The rows of X fall into a few groups and each row is roughly a mix of its group's hidden directions.
X (100 x 10):
[[  2  11  -3 -15 -35  -5  25   1  54 -20]
 [  2 -22 -11  -8  30  41   7  36 -30 -11]
 [ 21   0 -36 -17  21 -44  18  -2 -29   6]
 [ 19   3   2  20  34  19 -47 -25  21   6]
 [-26  10   0 -11 -39 -27  48   9   9   3]
 [ 10  -5 -19 -12   8  19  -6  19 -63 -11]
 [ -2  16   2  -2 -23  -9  19 -12  65  -4]
 [-31 -34  26 -10 -18  -8  -2 -35  30  12]
 [-14  31  -7  -1 -24 -28  37 -26  16  27]
 [ 11 -48   4  -2   0  35 -15  27 -18 -26]
 [-11  -3  14   0  52  21 -33  -8 -20  24]
 [ -2 -21  10  14  56  30 -25  10  -7   7]
 [ 19 -44   0  -6   6  45  18  27   7  -7]
 [  8  19 -28 -13  30 -48   3 -15 -21  18]
 [  2 -29   3   4  49  28 -35   5 -17   0]
 [ 16  -3  -6  15  38  22 -49 -19 -14  11]
 [ 15 -49 -11   3 -10   0 -19  -1  33 -35]
 [ 20   1   0   4  32  32 -47 -22 -16  10]
 [ -4 -13  -3   5  33   9 -11   1 -57  29]
 [ 13  -2 -37 -14 -50 -18  -4 -28  10  -8]
 [ 24   3   5   9  29  28 -53 -22   0  -2]
 [ 36  36 -49   6  -4 -11   2 -19   8   2]
 [ 12 -45  -2   6   2  -4 -38 -16  34 -23]
 [ 21  -1 -12   4  26  30 -52 -16 -19  -4]
 [ -2   6  -7  -3  -9 -18  -5 -49  49  13]
 [-20 -12  41  12  44  21   4  21 -17  12]
 [  1  -5  12  26  56  22 -20  10 -21  12]
 [  2 -28   8   9  47  18 -45  -8  -5   3]
 [ 13  -7  -2  13  40  21 -44 -14 -28  13]
 [-15  28  31  25 -42  17  -3   3  24 -19]
 [  9  10   9  -4 -21  -4  13  -3  66 -20]
 [ 12 -40   9   1   6  38 -23  28  -9 -29]
 [ -9 -10 -12  12  30   3 -19  -3 -56  26]
 [ -2   4  13   5 -40   6  -3  -9  51 -33]
 [-12  15  27  13 -23  15 -26  -9  47 -24]
 [ -1  15  -3 -10  -6  -8 -29 -42  51   0]
 [ -3 -45 -26 -25  22  -9  -2 -10 -33  22]
 [ -4  -7 -17   0  17  11 -21  -1 -64  13]
 [ -1  15 -13 -22 -56 -22  29  -5  10  -9]
 [  8   1   3  -1  20  24 -39 -12 -53   6]
 [ -9 -14  22  13  34  27   7  27 -44   9]
 [-36 -32  46  -2   2 -12  20   3  21   9]
 [-19   1  -4 -15 -38 -24  49  20   7  -9]
 [ -7  23  -7   9  -4 -19  25   8 -55  27]
 [  0 -16  -9   4  25   8 -20   9 -63   8]
 [ -4  28   6   8  34  14   0  11 -52  23]
 [ -2  44   2   0   1 -11   1  -7 -54  23]
 [ 21 -25  12   4  28  42 -18  32   3 -21]
 [ 23  -8   1  13  43  26 -45 -14  -3   9]
 [-14  -8  27   9 -26  30 -25  -5  42 -23]
 [  3 -17  -3   9  35  10 -24   6 -56  14]
 [ 16   2  14  18  38  20 -47 -21 -10  12]
 [  3 -16   7  15  53  23 -32   5 -25   6]
 [-17 -25   5 -11 -41 -34  27 -12  28   1]
 [ 14  -6 -13   9  41  26 -40 -18 -18  22]
 [ -7  34  -7 -23 -48 -24  26 -11  -7   7]
 [-33 -40  32 -19 -34  -8  -2   1  12 -10]
 [-33 -43  38   4   9  12  15   4 -21  17]
 [  4  12 -15 -12 -53 -18  39   8  10 -16]
 [  5  23 -10  -6 -55 -31  28  -6   7  -8]
 [-26 -42  14 -16 -46 -17  11 -11   9  -3]
 [ -4 -23  10  12  55  35 -14  17  -2   5]
 [ -6  -8  10  16  34   1 -21  -3 -54  24]
 [ -3 -46   4  -6  23  17 -32  -8  37 -10]
 [ -4  38   0  14   2 -34 -20   5 -48  -6]
 [ 11  -2 -35 -16 -49 -11 -15 -31  11 -10]
 [ 13 -16 -15  -7  36 -12 -25  14 -51  -5]
 [-24 -27  25  14  24   4  21 -31   4  37]
 [  0 -12   6   8   7   9  24  47 -49  -5]
 [-20  -8  20  -3  -9 -27  56  21   5  17]
 [  5 -44  -9 -21   5  26  20  -9  42  10]
 [ 13 -18 -20  -7  23 -14  -1  18 -60   4]
 [ -7  28  -6   7  16 -20  14   4 -51  34]
 [ 14  -2  11  25  44  13 -43 -20   2  17]
 [-13  38  23  23  33   6  22  11  -6  33]
 [ 21  -4   3   2  39   4 -46  19  -8 -33]
 [  2 -19   9  18  55  25 -29   8 -16   5]
 [-25 -34  35   8  21  19  14  17 -32  14]
 [-11 -19  19  15  17  -6  48  32 -26  15]
 [ 28 -18  -1   0  40  35  17  35  -9   6]
 [  0  22  -7  -7 -51 -25  37   0  18  -7]
 [-24 -35  29 -15 -23   8  -4  34 -24 -20]
 [-36 -28  49   3  22   3   9  -6  15  17]
 [ 11 -11 -28 -25   1 -24  32 -25  40  11]
 [  6  17   4  -9 -34  -2   7  -6  56 -27]
 [-11  -2  10   0 -44   7  10 -18  52 -15]
 [  5  14  32   0 -17  -8  17  -5  60 -11]
 [-14  -5  -2  11  25  -1 -12  -5 -59  31]
 [ 19   9 -30 -12 -43 -20   9  29 -10 -29]
 [ -6 -18  19   8 -45  30  -1   5  31 -29]
 [ -3  -5  10   2 -46  10  11  -9  49 -25]
 [-10  12  17   8  50  14 -27  -8 -25  30]
 [  7  17  21  16 -27  11 -13   8  40 -43]
 [  1 -31   8   8  47  21 -42  -5  -2   1]
 [-18   3  -2  -8 -39 -29  45  18  19 -14]
 [-10 -55  -7 -17  20  22 -19  -2 -24  16]
 [  8  -9 -25 -22 -52   3 -26   1 -15 -27]
 [-16 -20  29  16  34  15  24  23 -32  17]
 [ 33  34 -47   3 -13 -20   7 -16  16  -1]
 [  6   8 -16  -2  29 -23   1  10 -58  19]]

Each list below has two rows that fit no group; the rest each fit one group, if only roughly. Name those rows in the order they come.
  z_694: [ 28  30 -38 -13 -24   3 -32  -5   3 -25]
  z_742: [ 19  14 -21  29  36  15  13 -23 -23  31]
  z_249: [ -4  49   5  13  21 -24  17  -3 -24  34]
  z_827: [ 13 -55  -4 -13  -9  32  -3  12  15 -26]
  z_493: [ -3  26   9  11  36   6 -16  -3 -49  25]
  z_264: [ -7  14  26  12 -29  23  -4  -3  52 -20]
  z_803: [  1  29 -12 -14 -45 -12  40  14 -21  -6]
  z_74: [ -2 -18 -14 -15  43 -15 -29  -5 -39  20]
  z_290: [ -6   7   2  24  55  17  -4   4 -32  24]
  z_963: [ -3 -20  -2   8  42  20 -42 -18  30   3]

z_290, z_963
  z_568: [ 18 -20 -26 -13   1 -20  26  17 -51   3]
  z_725: [ -6 -11  -7 -12 -20   4 -34 -53  29   3]
  z_393: [-21 -32  33  -7 -31 -11  14 -13  37 -10]
  z_634: [  3  11   5   0 -21  -5  -2 -21  63 -23]
  z_662: [-14   9  26  20  46   3 -26 -19   6  33]
  z_734: [  8 -18 -11  -1 -38 -10  22   4  49 -25]
  z_685: [ 25  34 -22  14  39  26 -22 -11 -13   9]
  z_555: [  2  18   6  20  41  13  -8  11 -49  18]
  z_306: [ 29  10 -43   6 -21 -11  28  18 -33  -5]
  z_283: [  9  -6   6   7  44  15 -51 -25   5   6]
  z_811: [-12 -11  29   6  21  16   8  48 -36  -6]
  z_706: [-13  18   9 -11  26  10 -29 -20 -44  30]
  z_854: [ 17  -7  -8  11  34  24 -50 -12 -26   1]
  z_649: [ -6  12  14  12  52  17 -22   3 -33  23]

z_393, z_283
  z_137: [-20  24  -6   2  -3 -16  22  -7 -44  43]
  z_616: [ 15  21 -14   5  27  34 -42 -30   2   8]
  z_584: [-11  26  16   7 -22  -6 -16 -22  54 -17]
  z_673: [ -4  13  -9  -7 -45 -17  52  13   5   4]
  z_375: [-22 -22  40   6  20   2  26  40 -18   2]
  z_36: [ 19  14 -18  16  34  32  -7   9 -46  10]
  z_843: [  1 -46   3 -10 -20  44   5   4  29 -11]
  z_978: [-13 -12  11   5  -8 -38  46 -10  34  18]
  z_457: [ -6   6  24  12 -41  17   1   2  45 -27]
  z_883: [-22 -19  18 -13 -30 -32  16 -12  44  -2]
  z_716: [ -6   9  13   5 -39  20  -7  18  32 -44]
  z_265: [-17 -15  11  -3  53  36   0  12  15  21]
  z_766: [ 11   1 -31  -4 -40 -39  27 -15  19  -1]
  z_885: [-15  -4  15  -6  -3 -18  -3 -42  52  14]
  z_765: [ 20 -47  -3  -9  19  32 -21  18  -1 -26]

z_673, z_716
  z_784: [ 11   5  -5  12  33  11 -26   6 -57   2]
  z_535: [ -6  12 -22 -13 -31 -40  30 -31  15   9]
  z_567: [ 13  19 -24   0   2   3 -25 -54  27  14]
  z_101: [-11   9  -4 -16 -42 -27  46   8 -18  12]
  z_256: [-11  21  -9 -30 -46 -13  39  -2  14   3]
  z_331: [  6 -24 -16  -8  17   0  17  20 -57  21]
  z_173: [-17 -20   6 -22 -43 -27  -4 -20  36 -10]
  z_160: [ -5 -35  15   4  42  21 -36  -4  24   3]
  z_64: [ -8   9  22  22  52   9 -27  -9  -9  28]
  z_699: [-28 -32  43   0   5   5  15  34 -22  -3]
  z_227: [ -6 -17  -1 -18 -32 -15  -2 -17  58 -10]
  z_997: [ 25  15 -47  -9 -35  -6 -16 -29   4  -7]
  z_732: [-15  20 -14 -11 -20 -33  54  -3  14   3]
  z_513: [ 17 -13   1   4  34  26 -43  -5 -37  -1]

z_101, z_732
  z_597: [  1   6   6  -2 -29   2  12 -17  62 -19]
  z_806: [  0   9   8   9  39   6 -37 -12 -44  19]
  z_383: [ -7  -8   4  -9 -54 -18  43  -6  13  -1]
  z_211: [ 12   7  -3   1  45  -7 -32  16 -45  -4]
  z_343: [  7  -6 -28 -14 -54 -29  12 -15  17 -10]
  z_46: [ -6 -17 -17 -40 -42   8  23   5  25 -19]
  z_916: [ -6  24  11   5  38   6 -24 -10 -44  28]
  z_782: [  7  23 -16  -6 -48 -18  39  12 -13 -13]
  z_743: [-15  -2   6  -7 -19 -22  49  41 -17   3]
  z_200: [ 32 -27 -10 -13   7   4 -15  28   0 -50]
  z_187: [ 19  45  -8   3  31  10 -33 -10  29  -6]
  z_550: [ -1  48   9  18 -27  -5  42   4  14  10]
  z_310: [ 14   5 -11  20  35  23 -43 -28  12  17]

z_383, z_743
  z_857: [  0  34 -14 -16 -20  -3  21   9 -55   4]
  z_3: [  8 -25  27  12  -8   8  14  25  49 -25]
  z_845: [  6  38 -15   4  13 -35  22   7 -40  20]
  z_923: [ 22  -1   8  24  46  30 -31  -3 -16  14]
  z_247: [-22  48   3  12   6 -29 -10 -25 -15  28]
  z_814: [  1   5  14  23  51  11 -31  -4 -27  19]
  z_639: [ -4   5  13   6  38  -1 -46 -27 -21  24]
  z_276: [ -3  44  18  10 -14  -7   5 -14  52  -5]
  z_212: [  2   7  -8  -7 -16 -21 -11 -38  56   2]
  z_960: [ 12  19  -7  20  48  27 -12 -25 -10  26]
  z_992: [  9  -8  18   8  37  26 -46  19   3 -22]
  z_964: [-13  28   3 -16 -43 -26  25 -18  27  12]
  z_52: [ 11 -38 -15  -6  29  12  -6  16 -49  11]
  z_156: [  7 -18 -26 -22  36 -27 -27  -6 -35   2]

z_3, z_923
  z_412: [ -6 -15  20  17  48  15 -34  -9  27  13]
  z_33: [  8  12 -13 -11  14   8 -21   0 -66   3]
  z_284: [ 12   6 -30  -2 -30 -32  15 -36  31   9]
  z_23: [ 19  14 -38 -10 -24  10 -35 -38   8  -7]
  z_47: [ 10   8  16  12 -37  15  28  11  43 -24]
  z_127: [  2  31  -4 -12 -38 -35  42   3   7  -3]
  z_915: [  6 -18   8  10  43  25 -50  -5  -5   2]
  z_455: [  5 -32  14  -1  24  37 -41  14  10 -22]
  z_773: [-23  46   7  10  12 -21   2 -20 -11  40]
  z_711: [ 29  43 -30   9  29  17 -22 -18   5   3]
  z_144: [-27 -18  34 -15 -11 -15  -6 -15  50  -4]
  z_561: [  3  -9 -23 -19 -54 -18 -15 -18  21 -19]

z_127, z_915
  z_411: [ -6  31  20  14 -31   2   4 -11  51 -16]
  z_758: [ 31  34 -30   5  20  20 -22  17 -29 -12]
  z_628: [  3  31  -4  10 -28  -9  52  23 -19  -1]
  z_619: [  0   1   1   5  43  22 -21   9 -51  11]
  z_603: [ 12  -4  -9 -13 -19  -4  18 -17  62 -19]
  z_136: [ 28  34 -33   9  -7  28  14  28 -13 -22]
  z_239: [ -3   9 -12 -18 -43 -11  31   2  42 -19]
  z_150: [ 21 -11 -10   1  34  29 -44  -7 -31   1]
  z_456: [ -8  26  -2 -12 -60 -14  27   2  -9 -10]
  z_986: [  2  24 -13   9  -1 -32   7   4 -59  10]

z_136, z_456
  z_995: [ 23  27 -36  -8 -20 -10 -24 -32  29  -8]
  z_90: [-31  16  -3  -8 -10 -21  10 -42  20  39]
  z_912: [-10  22 -13   3  -9 -40  13  -3 -51  18]
  z_12: [ 27 -31 -36 -20  17 -13  -4  -7 -39  14]
  z_258: [  7   9  -5  -5 -23   1   3  -5  65 -25]
  z_805: [ 10   7 -15  -1  47 -15   0   6 -44  27]
  z_461: [  8   3 -23   1 -22 -31  24 -37  36  16]
  z_690: [ 14 -41  22   6  18  24 -25  25  18 -27]
  z_612: [  3  -2  -1   2 -44 -21  28  -3  47 -12]
  z_49: [-10  -1   6 -17 -37 -24  -1 -27  50   1]
  z_22: [ -3   1  20  16  40  -6 -46 -23 -11  22]
  z_726: [ -7  47  -1  12  28 -24   1  -2 -31  29]
  z_263: [ -5 -16   4  14  38  12 -25  -7 -45  28]

z_12, z_690
  z_961: [  9  27 -22  -3 -40 -26  39  14 -16  -3]
  z_829: [ 16  -8 -20  -6  37 -12   5  17 -53  14]
  z_341: [  0  35   0   6   9   5  13  14 -60  15]
  z_452: [ -3 -20  21 -13  -9  -4   2  47 -39 -27]
  z_476: [ 26 -19  11  12  17  29 -13  42 -15 -31]
  z_637: [-13  -6  31  -6  19  28 -26  39 -26 -18]
  z_741: [ 20   8 -16   8   7  12  13  45 -48 -11]
  z_935: [ 26  28 -42 -12 -23  -2 -32 -18   5 -15]
  z_259: [-34 -43  39  -3 -12  -6  24  14  -5   5]
  z_522: [ 21 -36  -2 -10  41  22 -31  14   8 -20]
  z_114: [ -3   7  -2   0  41 -19 -27   7 -50  14]

z_961, z_452
  z_506: [-16  10  -1 -15 -28 -36  42  -2  32   9]
  z_357: [ 11   3 -28  -9 -44 -38  23 -10  23  -7]
  z_167: [ -7  12   7   5  18  -7 -12 -46  48  18]
  z_882: [ 17 -32 -11 -18 -22   5  25   0  45 -26]
  z_757: [  3   2  11  -7 -30 -10  17 -14  62  -9]
  z_687: [ 24  12 -33  11  11  15   7  20 -54   2]
  z_404: [-29 -18  38 -11 -11 -26  10   8  42  -8]
  z_518: [ 31 -30  -6   2  -7  20   2  33 -18 -43]
  z_424: [ 24  11 -26   3   1  22  -4  28 -53 -11]
  z_665: [ 18 -26 -12 -13 -30   0  46   6  32 -14]
  z_638: [-17  43  10  17  14 -22 -22  -2 -40  17]
  z_948: [ 24 -32   0  -4  11  10 -30  26 -11 -45]

z_506, z_757
  z_291: [ 20  -9 -18  -9 -26 -12  42  -3  43 -16]
  z_987: [ 12 -15  12  12  33  18 -46  -3 -37  -4]
  z_373: [ -7  22   1   1 -37 -14  26 -23  48  -2]
  z_744: [  3   4   7  19  41  14  19  30 -43  12]
  z_399: [ 18 -12  13   5 -19  31   3  22  41 -38]
  z_785: [  5   4 -23 -34 -48  -4  26  10 -22 -17]
  z_141: [  9 -33  -3 -16 -16  18  11  -5  55 -19]
  z_368: [-31 -39  34  -9 -23 -18  26  19   3  -4]
  z_223: [ 12  29  -5   9  39  23 -34 -30  14  13]
  z_324: [  2  26 -17 -18 -49 -16  37   8 -11  -8]
  z_208: [  8  23 -31 -11 -31 -38 -10 -34  15   5]
  z_587: [ -5  -1   2  -3 -31  -4  43  40 -30 -16]

z_208, z_587
  z_462: [ -7  11  20  -5 -16  -7  -6 -16  64 -16]
  z_529: [ 22  12 -25  10  20  37 -20  -4 -45   4]
  z_769: [ 21  30 -14  16  44  29 -24 -12 -11  12]
  z_108: [-12  16  27   8  24   1  38  27 -34  21]
  z_261: [ -5   3   2  -7 -40 -19  28  -4  51  -8]
  z_134: [ -9  -5  12  -5 -15  12 -10 -23  65 -11]
  z_317: [ -1  34   5  20  14 -11   0  18 -56  15]
  z_176: [ 28 -39 -15 -20   6  15   0   3  39 -31]
  z_594: [-14   1  36   8  50  29 -24   9  -5   5]
  z_204: [-16 -13  34   1  25  27 -11  38 -32  -8]
  z_419: [ -7  -4  -6 -19 -40  -4  39   9  42 -11]

z_462, z_108
  z_447: [  0   4 -11 -10 -43  -6  46  18  26 -17]
  z_943: [-11  -7   3 -21 -34 -17   8 -17  56  -2]
  z_709: [  4 -42  -3  -7  -6  -3 -24 -17  49 -19]
  z_745: [ 25   5 -20  -3  21  37 -46 -24   8   0]
  z_499: [ 19   9 -41  -5 -31 -22   9 -36  24   6]
  z_225: [  4 -38  15   5 -25   3 -12   3  40 -38]
  z_292: [ -6   0   8   7 -55   9  30  -7  35 -11]
  z_799: [ -8 -16  17  -2  -6   1  16  55 -37 -18]
  z_228: [  2  -8   4   2  42  17 -40  -5 -41  11]
  z_629: [ 24  39 -19  10  32  14 -28 -24  22   5]
  z_902: [ -1  -3  -6 -17 -52 -24  13 -16  38 -11]
  z_216: [ -9  40   2   0  14 -35   8  21 -44   6]

z_225, z_216
